A state moves one step at a time under one of 8 hidden systems, and each row is a state written as 20 numbers. Each run below is a few steps of one system.
Q, seq 1, 9 rows:
[[-11  -4  -7 -17  19   4  11  11  -5 -13  -4  12   3  -7 -10 -16  -2  10
  -10  13]
 [ 16 -10   1 -13   0  -3  13   1  -4   5  -4   8 -27 -19  -3   2  -7 -10
   11  -3]
 [  8   2   0 -13  12 -19   3  -8  -4  -2 -24   3  13  14  14  -4  -2 -14
    9   5]
 [-12 -10  10  -3  -6   3  -7  23 -11   2 -16  -3  13 -21  -6 -12  -5  -8
    0   7]
 [  0  -6  -6  -9  19  -2  26  10   4  -6  13  -6  -6 -11  11  -9  17  -7
   11   3]
 [ 14  -4 -12 -16   7   4  -8  -2 -12 -17 -20  14 -10   3  -7 -18 -11   8
    7   3]
 [  7 -11  18 -16  -4 -13   7  10  12  11 -13  -9  -5 -11  10  11 -17 -13
    1  10]
 [-18   3  -7  -8  20 -11  17   2 -15   2 -10  13  20   3  -4 -15   9 -13
   -6   3]
 [  9 -11   4   4  -4   6  -7  11 -14  -4  -7  -3 -17 -31  -4 -13   7  -3
   23  -3]]
D, seq 2 (9 x 20):
[[-14  -8 -14   5 -17   9   8 -13 -33 -15  -6  29  -4   4 -22  -4  -5   2
  -20   3]
 [  5 -12  -6  16 -11  -8  14  -7  -4   2   3 -31 -18  10  25  -2  -3 -11
   24 -22]
 [-21   1   9 -15  23 -14 -14   6   5   0  -7 -11  37   3  11   3   1  23
   -5   6]
 [  5  -1   4  -3 -13  27  -8  27   7  16  15   7 -15 -31 -22  -1  -4  -5
   -6  -8]
 [ 20  20 -16  -4  20  -7  16 -24  12  -6  10  17  -9  27   4   1  15  -7
    2   2]
 [ -4  -5  10  18 -22  -4 -29 -10 -20 -10 -32  -1   2   1  -8  -4 -19  12
    1   9]
 [-12 -12   9   5 -13  -5  31  10  10  10  24 -20   3  -6  20  18  11 -23
   -5   2]
 [-19   6 -21 -12  32   6  -5   3 -19  -7  -2  12  16   4 -13 -26   3  24
   -2 -16]
 [ 33  -3  12   4 -17  11 -20   5  20   6   5 -16 -31 -16   5  11  -7   4
   21  -7]]
C, seq 3:
[[ -5   4  -7  23  -2   8  10  11   5  -2  -4 -16 -11  11   0 -24  -7 -10
    2   0]
 [-10  -2   4  -1  20 -19   9 -15  -1  -2  -5  -5 -12  -4  -1   3  -9  24
    3   4]
 [  6 -10  -1 -21 -13   3  -7  -4 -13   8   0  14   4  -8  -2  18  -7   0
   -4 -14]
 [  9  11  -1   3  -1   5  -4  12  13  12   2  -6  13   8   8  -5  10 -24
    5  -7]
 [-10   7   5  13  13  -1  -5   4   3 -11  -4  -2   5  -6  -7 -15  10  12
    1  19]
 [  4 -14  -2  -4 -11   5  12  -5  -6 -13   9   7 -22 -10  -3   9  -4   8
   -4   7]
 [  6   1 -11  -7  -4  -3   6  -7  -3   4  -6  -1   3  24   9   1 -12 -12
   -2 -15]
 [-10   6  13   8   5  -9 -14   7   3  15 -13 -13  11  -8  -2  -4  -5   1
    5  -2]
 [ -5  -3   1  -9   9   2   9   4   1  -2  18   8   2 -18  -2   8  18   6
   -2   7]]
K, seq 4 (9 x 20):
[[-10   3  -4   1  10   4 -10   7  -1   3  15 -16  27   0  15  -2  24   6
   11 -17]
 [  3   4  -4   1   0  25 -21  15  15 -17  12  -4   3   1  -5  -9   4  22
   -4   8]
 [ 15   6   0   3  -6   4   7  -9  26  -5  11   1 -23  15  -2  13 -11   4
  -11  13]
 [ -8   8  -1  10  -7 -13   3 -27  -9  11  -4  11   1  16  -8  16  -9  -1
  -13  -7]
 [ -9  -2   3  12 -12  -1  -6  -5 -15  16  12  -7  10 -12   4  13  16  -5
    8 -23]
 [ -4   0 -13  -4   8  13  -6   9   2 -12  17 -11  19   8  13  -8  18  10
    5 -10]
 [  9   6   0   5  -5  18 -20   8  20  -9   4  -6  -9   7  -7  -5 -11  18
   -6   6]
 [  4   7   4   2  -1  -7  12 -15  19   5  11   3 -13  12  -1  21  -7   3
  -14  10]
 [ -8   6  -6  10 -10  -3  -2 -20 -20  10   1  15   5   7 -11   9   3  -3
   -8 -15]]
T, seq 5 (9 x 20):
[[  3  -2  -3  17 -26  19 -17  10  -4 -11  -7  -7   6  10   0 -12  -3  -7
   -1   2]
 [-10  -4   3   7   7  -3  13   6  21   0  13 -27 -10   4  11   2  -9  12
   -1   2]
 [-12   1 -10 -10  10   1  -4 -12 -14   1   2  16   0   2 -16   3 -10  25
  -13 -12]
 [ 22   3   5  -2 -16   0  -7  -9   3  17   5   5 -11  -5   2  20   3 -16
    9 -14]
 [ -8  14  -2   8   7  -4  -2   0   8  -3   0  -3  30  22   9  -4  16 -10
   -6   8]
 [ -9  -2   9  22 -14  14 -14  10   1  -6   3  -6 -11 -18 -15  -5  -3  16
   -4  10]
 [  5 -10 -13 -11   5  -1  22 -12   4 -11  22  -5 -14  11  16  11   4  10
    3  -7]
 [  1   7  -7  -2  -7   2 -19  -7 -12   8 -21   9   8  20 -10  -5 -22   0
   -7 -16]
 [ -1   5  22   8  -4 -11   2   4  21  24  10 -16   0 -14   6  22   6  -9
    2   4]]
D, seq 6 (9 x 20):
[[-19 -16  -5 -16  11   8  10  19 -13  -3  12  -3   6 -23   0  -8   6  12
    0 -10]
 [ 27   2 -12 -23  12  11  -8   7  12   2   5   2 -14   2   4  -5  -4   4
   13 -17]
 [ 15  13  11  -6   1  -9 -14  -5  17   4 -21   9   5  13  -4   6 -13  -6
   -7  19]
 [-13  -2  11  17 -14  -6  16   0 -10   6  -7  10  -5 -14 -13   1   2 -20
  -10  16]
 [ -5 -10 -13   1   8  -4  20  -8 -21 -13   6  -1  -3  -3  10  -9  19  -2
   15  -8]
 [  8 -12  -2 -15   0   4 -19  10  -1 -13 -10 -16   7   3  17  -6  -9  15
   13  -7]
 [  2   2  10 -14   3   2   4  20  26  13   1  -4   4  -1  -1   6 -15  -9
  -15  11]
 [ -4  12  -4   1  17  -4  13  -6  -7   9  -5  24 -12  -8 -24  -9   1  -5
   -7   3]
 [ 18  -6   0   6 -10  -7  -3 -19 -17  -9  -8   3 -15  -6   8   5  11  -4
   23  -3]]
C, seq 7:
[[ -5 -14   2  -2 -14  -3  10  -9   5 -13  10  -8  -3  10  12  19  -9  11
  -11   9]
 [-16   1  -9   6  -5   6   0   2  -8  14   3  -4   6  12  -6  -3 -14  -1
  -11 -24]
 [  4  11   6   7  14  -6 -10  -3  11  17   9  -9  -6 -11  -1   5   8   9
   13 -12]
 [  5   3  -1 -11  -1   7 -14  -6   2 -13   9  12  15   3   0  12  13  13
   -6   8]
 [  4   0  -1  15 -24  19  -4  10   7  -3   7  -5  -6   6  -4  -2  -5 -10
   -8   2]
 [-13   9  -2  17  13 -10  13 -11   9   1   6 -11  -4  15   3  -2  -1   8
   -3   2]
 [ -7  -6   1   0  -6  -1 -14 -12 -16   1  -1   4  -2  -9  -7  10  -6  22
    0 -11]
 [ 11  -1  -1  -9  -9   7  -2   3  12   9  17  -7   3   4  13  16   5  -8
    2 -13]
 [ -7  16  -5  10   8   8 -14   5   6  -2  -2  -1  18  14  -7 -14   5   5
   -6   2]]
W, seq 8, 9 rows:
[[ 12  -1   0 -20  -3   6  14   1  11   9  10  21 -18  -8 -12  16  -9  -7
  -16   5]
 [  7  16  -2  15   2 -11   8 -12  -8  13 -15  11  -4   9  -7  -9   5 -28
    7  -4]
 [ -8  -9  14  13  -7 -12 -12  -3 -14  -8 -15 -13  12 -11  10  -1   9   3
   15   9]
 [-12 -18  -8 -19   1   9  11  16  -4 -14  11  -6  14  -3  12  -1   4   7
   -7   1]
 [  7   4 -13  -6  10  14   3  12   9   2   1   0 -19   4 -10 -18 -16   4
   -1 -11]
 [ 12   8  12  -3  12 -18  -1 -14  12  11  -8   3 -15  -3  -2  12  -7   4
    5   6]
 [ -5  -2   5  -6  -9  -7   0  -7 -18   5  -8  18  16  -7  -5  10   7 -13
   -6   4]
 [ -1  -7  -2  11 -10   8   5  15  -7  -5   1 -12   3  -4   9 -14  11 -19
   11  -2]
 [ -6  -1  -5  -4  21  -3   1   4   5 -13  -3 -12   2   6   7 -14  -2  19
    5   4]]
K, seq 9:
[[  5  -5   2  -9  -1  -7   0 -14  -5  14   5   5 -17 -10  -4  18 -10  10
    3 -18]
 [  6   5  -5 -16   2  -2  -7  -3  -4  10   1   8  23   9   8   9  12 -12
    2 -14]
 [ -3  11   4  17  -5  12 -17  15   6   2   1  -6  14  -3  -6 -12  13  -6
    2   4]
 [ -4  -1   0  11   4   2  11  -1  12 -18  14  -8 -12   1   3  -1   8  13
   -1  18]
 [  2  -7  -8  -4 -11   2   0 -14  -9  -9  -4   8 -13  12  -5   5 -19  13
   -8  -4]
 [  3   0   6  -2  -7  -8   1  -4   3  23   0  -9   0   2   7  16  -9 -11
    2 -18]
 [-15  11  -3   0  15  -2  -3   2  -3   8   6   4  24   0  -4  -3  16   2
   -3  -7]
 [ 10   1  -1   8  -7  17 -13   7   1 -11  10   1  -8 -13  -6  -6  15   8
    9   3]
 [ 10  -2  -4  -3  -3  -1   8  -7  12 -17   2  -6  -4  23  14   4  -5   1
   -3  12]]
H, seq 10 (9 x 20):
[[-32   0   8   4  -7   3   9  15  -8  24   1   9  10 -15 -25   2 -13  -8
  -29   0]
 [  4   3  -3  13  13  -7  13 -12 -10   9  20  -4 -16 -23   6   2  33  -4
   29 -20]
 [ 18   3 -11 -13   1   4 -31 -16  -8 -28 -14   9  20  24  11  -3   7  19
   10   2]
 [  5  -4  14   3 -30  16  -8  27  27   9  -3 -15   0   5   0   5 -27 -16
  -19  12]
 [-26  10  -7   5  30  -9  42  -2   8  12  25   6  -9  -3 -12  -3   9   0
  -17   3]
 [  9  -4  -5  12  -6  -2 -20 -27 -37 -10 -11  16 -19 -19 -14  -2   8  20
   23 -15]
 [ 18  -8   6 -17 -18  -9 -15  -4  12   1  -7 -22  25  26  38  24  -6 -12
    8  -7]
 [-27  16  -2   5  10  20  -1  34  15  10   3   4  27   4 -23 -23  -4  -7
  -31  11]
 [  9  -1   5  20   7   2  18  -6   7  -1  26  -3 -50 -36 -11   2  17  12
   18   4]]
W, seq 11:
[[-10 -15   8  -7  -8 -17  20  -5  -7  11   1  -7  -1  -7  11  20  -8  -9
   -4  -3]
 [ -7   3 -12  -5   9   4  -3   8 -18  11  -3   4  13  -4  -4 -15   8  -8
    8 -25]
 [ 19  -2   8  -4   3   5 -15  12  12  -8  -1 -11  -7 -15   8  -4   7   6
   20   7]
 [ -1   1  -2 -20  14  -3  11   1   9 -11  -3  15   8   9  -2   1  -3   3
  -17  22]
 [ -3  -3   1  13 -13   4   9   3  -9   7 -10   5 -21  -8 -17  -8 -16 -12
   -6   0]
 [ -1  -2   3   2  11 -23  14 -15  -5   5  -3 -12  -1   2  18   6   7  -5
   17  -8]
 [ -4  -7  -2 -15  -2   7 -21   9 -18  -3 -12   7  20  -8  -3  -5  -2   8
    1  -8]
 [ 12  -6   4  -8  -2  10  10  22  21   0  12 -11 -10 -10   8  -1   2 -12
    3   8]
 [ -5  14  -8  -2  28  -8   9  -8   0  -2  -9  15  -2   9 -14 -15  -1   6
   -6   7]]
H, seq 12:
[[ -9 -15   4   9 -19  -5   9  -6 -16  -2  -1  -6  -5  -6   6   9  -3  -5
    1  -1]
 [-11  -2  -9  -3   8  -1   1   4  -8   2   2 -10  16   8  10  -8   2   2
    5 -18]
 [  6   5   4  -3   7   9 -19  13   9   3  -2  -4  -1 -11  -6  -7  -2  11
    6  -2]
 [ 13   1   1 -15   3   1   8  -2  14  -2   9   9  -7  -1   2  12   2  -3
   -5  10]
 [ -1   4  -6   7  -7   0   5  -8 -11  -1  -9  15  -3   8 -11  -6  -3 -11
   -7   3]
 [ -7  -3   9  16  -5 -12   3  -4  -2   3  -5 -17  -1  -1   9   2   0  -3
    8   1]
 [-13  -6  -4 -10   7   3  -2   6  -6  -7   5  -2  17  -2   4  -2   5  12
   -3  -2]
 [ 13  -1  -4  -4  -5  14  -7  11   4   3   4  -1 -12  -8  -4  -6  -3  -2
    7 -10]
 [  8   9  -1  -7  13  -9   7  -9  13   1  -1   5  -4  12   2   4  -3   0
   -3   6]]
M, seq 13:
[[  7   8  -3 -19   1   9   7   5  12  -4  12  26  16   6  -6  10  14 -12
  -21  19]
 [  0   5  -6  33 -19  12   8  -3  -6  -4  -2   2 -22   7 -15 -15  -3 -14
   -3   2]
 [  0  -8   7   7   4 -23   8 -21  -1 -12  -2 -19  -6   5  23  12   5  12
   16   6]
 [-21 -13  -3 -15  -5   5 -11  11 -17   1  -5  -2  24  -1   0   1 -13  14
  -12 -12]
 [ 12   8  -3  -4   9   9   3  16  20  22  16  -8 -11  -6   0  -2   2 -11
    8 -19]
 [  5  18  -3   0  20  -4  -7 -14   2 -11  -7  23   4   7 -13  -6  12  10
   -4  18]
 [  6 -12  11  11 -37   8  -7  -1  -5   0  -1   1 -12 -10  -4  16  -8  -8
   -6   7]
 [ -8  -3 -11  -2   9 -10  27  -5   3  -6   9 -12   9  22  22  -1   8 -10
    1  -2]
 [-18   2   1  15   4   5 -21   6 -14   3 -12  -8   3 -10 -15 -18 -10  20
    3 -11]]
Q, seq 14:
[[  5   5 -13  12 -13   9   7 -11  -8  -8   8  13  -2  16  -4  -2  12 -14
   -4  -2]
 [ -1  -3   5  23 -16  -1  -9  -5   2  -4  -7 -20  -9   8   6   0 -12   6
    6  -1]
 [-19  -2   1  -5   7  -5   2  -2   3   1  12  -8  15   6   6  11  -2  19
  -12  -3]
 [  1   6  -9   0  -3  16  -7   2  -5  11  13  11  -5  -6 -15   1   2   3
   -4 -21]
 [ 18  14   4  10   2  -4  -7 -10  18   5   4  -5  -7   9   5   6   8  -4
   10   1]
 [ -8   3   3   7 -11   2 -11  -4  -1  -9  -5   7  15  10  -6   5  -2   6
  -16  16]
 [-11  -7   1  13 -15   6  13   3  -1   6  18  -9  -9  -7   0   8   1  -5
   -5  -7]
 [  0   8 -14   7  12  -3  -2 -15  -4  -4   5  -3   0  17   4  -5   5  13
    7 -14]
 [  6   0   9  -1 -12   7 -26   3   6   5  -2  -2   1  -6  -6  10 -10  14
   -3  -3]]
T, seq 15:
[[ 26 -12 -18 -19  -9  10  12   2  -6 -16   2   4  -7  10  19  -5   8 -21
   15  -9]
 [ -3   7   4   3   9  -7  -7  14  10   5 -32 -13  10  18   1 -22 -27 -10
   -3   8]
 [-21  -7  20  -2  13 -14  15   7   4  11   5  -2  -8 -35  -9  10  -1  12
   -6  16]
 [  7  -6 -22 -17   7   8  13  -9 -28 -11   9  28  -4  -6  -5  -5  22  -4
    8 -14]
 [ 30   3   3   1 -11  -1 -18   5   4   0 -29  -9  -3  11  12 -13  -8 -24
   22  -2]
 [-23  -4  18  -4  14 -15  13  18  19   0  -8 -17  20  -2  10  -1  -7   1
  -14  30]
 [-16  -8  -8  -2   6  13  14   7 -21  -2  10  20 -18 -30 -28 -11   2  13
   -8  -4]
 [ 35  -3 -12 -13   5  -8   7 -17  -7  -4  -4   4 -22   5  17   1   8 -13
   31 -18]
 [ -3   2  10 -10  -1 -13 -16   9   1   0 -37  -4  37  19  10  -7 -14 -15
   -6  16]]
M, seq 16, 9 rows:
[[  2  -4   1  -5  12 -16  29   5   9  -7   2 -13  16   9  31  -3  23 -31
   12  14]
 [-25  -7  -2  12   6  11 -10  19 -23 -16 -18  -1   3 -17 -20 -35  -8  18
   -1   7]
 [ 28 -18   7 -27   3  -4  11   6  16   3   7 -10 -34 -22  16  16  -9   1
   19  -4]
 [ -6   7 -12 -26  19 -10   6  -4 -14  -4 -30  29  25  24  -9 -14 -12 -11
  -18   8]
 [  3   0  24  28 -22  -1  -3  16   0  28 -10 -12 -18 -34 -11  -3  -2 -30
   14  -2]
 [  1  -7  -9 -20  30 -15  27  -9  -6 -30   9   9  13  -1  22  -3  37   2
   13  21]
 [ -1 -17  -6   2 -28  25 -26  21 -25 -12 -28   1  -8  -8 -18 -26 -33   5
   -1  -8]
 [ 20  -2  13 -20  22 -25  30   6  38  15   3 -22 -15   2  30  14  -5 -20
   14   8]
 [-34   6  -5  -2  19  -6   1  -2 -35  -4 -26  35  23  -9 -34 -23  -2   9
  -21  12]]

Which system made each of these runs?
seq 17 (2 x 20):
[[ 13  18  -1   6   5   7 -10  -2   7   4  -6  18 -10  -1 -20  -9   1  -4
   -2   6]
 [  5  -1  11  10 -10 -13  10 -15   5  -4   0  -2  -8   2   7  17   4  -5
    0  17]]

H
seq 18 (2 x 20):
[[  7   7  -4   2  -4   6  -9  -7   6  -4  -6   7 -10  15 -10  -1 -16   9
   -9   2]
 [  0   3  10   7  -7 -11   5 -12   6  16   4  -2  -5  -1   1  20  -1  -6
   -2  -2]]

K
seq 19, 2 rows:
[[-10  -6   9  -9   6  -6   2  13  -5 -10 -21   6  12 -10  -5 -13  -5  -2
   -7  25]
 [ -1 -14   1  -6   2   1  23  13  -7   0   2   2 -20 -25  -3  -8   2 -11
    7   3]]

T
seq 20 (2 x 20):
[[ 13  -2  -3 -14  -4  -8  10 -15   0   3  -2  10  -7  12   6  15  -6  -9
   -2  -3]
 [-12   7   2  15  -5  -5  -4  -1 -10   9 -13  -2  18   8  -2  -7   1 -14
   -2  -4]]

M
seq 21:
[[ 18  16   3  11   7   7 -24   1  11   3   1  -2  -7  -9  -5  -8  14   5
   19  -4]
 [  6   1   6  -8  -1  -4  -2  -8  10 -18   2  10  10   6   5  14  10   6
   -9  29]]

W
seq 22, 2 rows:
[[ 12   8  -9  -7  12   0   4   5  13   8   0  -8  -2  16   9  -9  -4 -12
    8 -14]
 [ -6   8  12   1  10  -7 -16   2   3   1 -17   3   9  -6 -10  -4  -5  11
   -3  15]]

C
seq 23, 2 rows:
[[ -4 -10   5  -4   1  -7   0  -6 -11  -8   7  -1  10 -16  10  11  21   7
   10   2]
 [  5  -6 -11 -14  -8  19 -10  16  -2  -8   3   0  11   6   5  -7  -1  -2
   -2  -9]]

D
seq 24 (2 x 20):
[[  9   1   3   1   0   3 -13   5  -2 -16 -13   4   6  -3   1 -12   8  -1
    9  16]
 [ -1  -9   7   2 -10  -1  11   8   8  -9  -5  -7  -8  -1   4   0  -9  -7
   -6  20]]

K
seq 25 (2 x 20):
[[ -4  -6  -1   3  -7   5   4   8   9 -16  12 -16  20  14  22   2  15  -4
   -1  11]
 [-12  -1  -7   9  -3  18  -7  12   1  -5   1  -5 -10   2 -16 -17 -20  19
  -12  -3]]

T
seq 26, 2 rows:
[[ 15  -2  -8 -14   6   3  -4  -4 -12   3   4  11  -8 -13  -1   0  12  -1
   17 -18]
 [ 19   5   0  -9  -5   4 -16   4   5  -7 -17   6  13  12   5  -6   0 -12
    3  10]]

M
seq 27 (2 x 20):
[[ -2   3  -1  13  -8  -2  17  -6   1  -3   5   2   0  11   3   2   9 -16
   -5  10]
 [-16  -6  -5   9   3  -2   1  -3 -16 -12  -5  -6   1   1  -1 -11  -2  14
    2  -2]]

D
seq 28 (2 x 20):
[[ -6  -5  -6  10 -16   7  -3  -1  -2  -7   0 -13   2  19   5  -1 -14   5
   -7  -6]
 [-11   5   4   5  11  -8   3  -1  13  13   9 -17   1   4   6   6  -6  10
   -1  -9]]

M
seq 29, 2 rows:
[[-13  -5  -3  14   1  -7   9 -10 -12 -19  -4  -4   0   6   4  -8   4   8
    1  11]
 [ -2 -17  -3 -10 -10   5  -3   2 -10  -4   4  -8  -6  -8   6   6 -10  13
    3 -13]]

Q
seq 30:
[[-18  -5   4   7 -13 -11   6   1 -22  18 -13  -2  20   0   2   1  -2 -26
   -3 -12]
 [ -8   3   5   8  12   4  -9  18   2   9  10 -17  11 -22   4 -12  22   1
   18 -10]]

T
seq 31, 2 rows:
[[  2  -4 -11   7  -9   4   3 -10 -18  -2   2   5 -11   1  -2  -3   3  -3
    7 -16]
 [  2  -1   2   3   0  -6  -7  -3   6  -4  -2 -18  11  13  19   3   3   3
   10  -2]]

D
seq 32, 2 rows:
[[ -3   7 -24  11  25  12  15  13  -1  -8   4 -10 -16   8  -3 -42   4   0
   14 -14]
 [ 17  -5  10 -13  10 -14 -17 -17   6  -9 -17  -4 -22  -5   3  10 -22  34
   13   8]]

W
seq 33, 2 rows:
[[  3   9  18  21 -16  -1 -19   3  10  22  -4 -12   1 -10  -3   9  -1 -10
    4  -4]
 [-14   3  -3   2  12   2   8  -1   9 -12  25  -5  18   4   9   6  25  14
   -6   9]]

T
seq 34, 2 rows:
[[ 13  10  -3   7  -6  14   2  13  12   1  10   1   8   4   3  -8  21 -27
    3   4]
 [ -2   7  -5  18   8   3   6  -5  10 -21   2  -3 -13  12  -4 -14   3  13
   -2  20]]

H
seq 35:
[[ -7  -7  -2   7  -6  -5   0   3 -11   1  -7 -17  11   5  14  -7   0  -9
   10 -12]
 [-14  -3   3  -4  11   3  -4  16   6   0   2 -13   7  -8   1  -8  -4  15
   -1   0]]

K
seq 36:
[[ -8   3   1 -11  -2   2  -7  11   3   7 -13   5  22  12  -4  -2 -15  -7
  -18   2]
 [ -6   8   9  17   4  -1   8   8   4  17   5  -1 -11 -21 -13  -5   8 -11
    3   2]]

C
seq 37, 2 rows:
[[ -2 -11   7  -1  -6 -20  21 -23  12   3   7 -13 -24  12  13  29 -25  14
   -9   3]
 [-29   1  -6  -4  -2  -4  -5  -6 -32  20  -8  18  26   0 -17   3  -7   0
  -18 -23]]

H
seq 38:
[[ 30   4   5  -5  -4  14 -20   7  -1 -19 -11  23  -6 -20 -11 -11  21  -9
   15  23]
 [ 14 -15   3  -6 -20   2  18   8   9 -26 -13   0 -10  12  12  -2 -12 -20
   -8  34]]

M
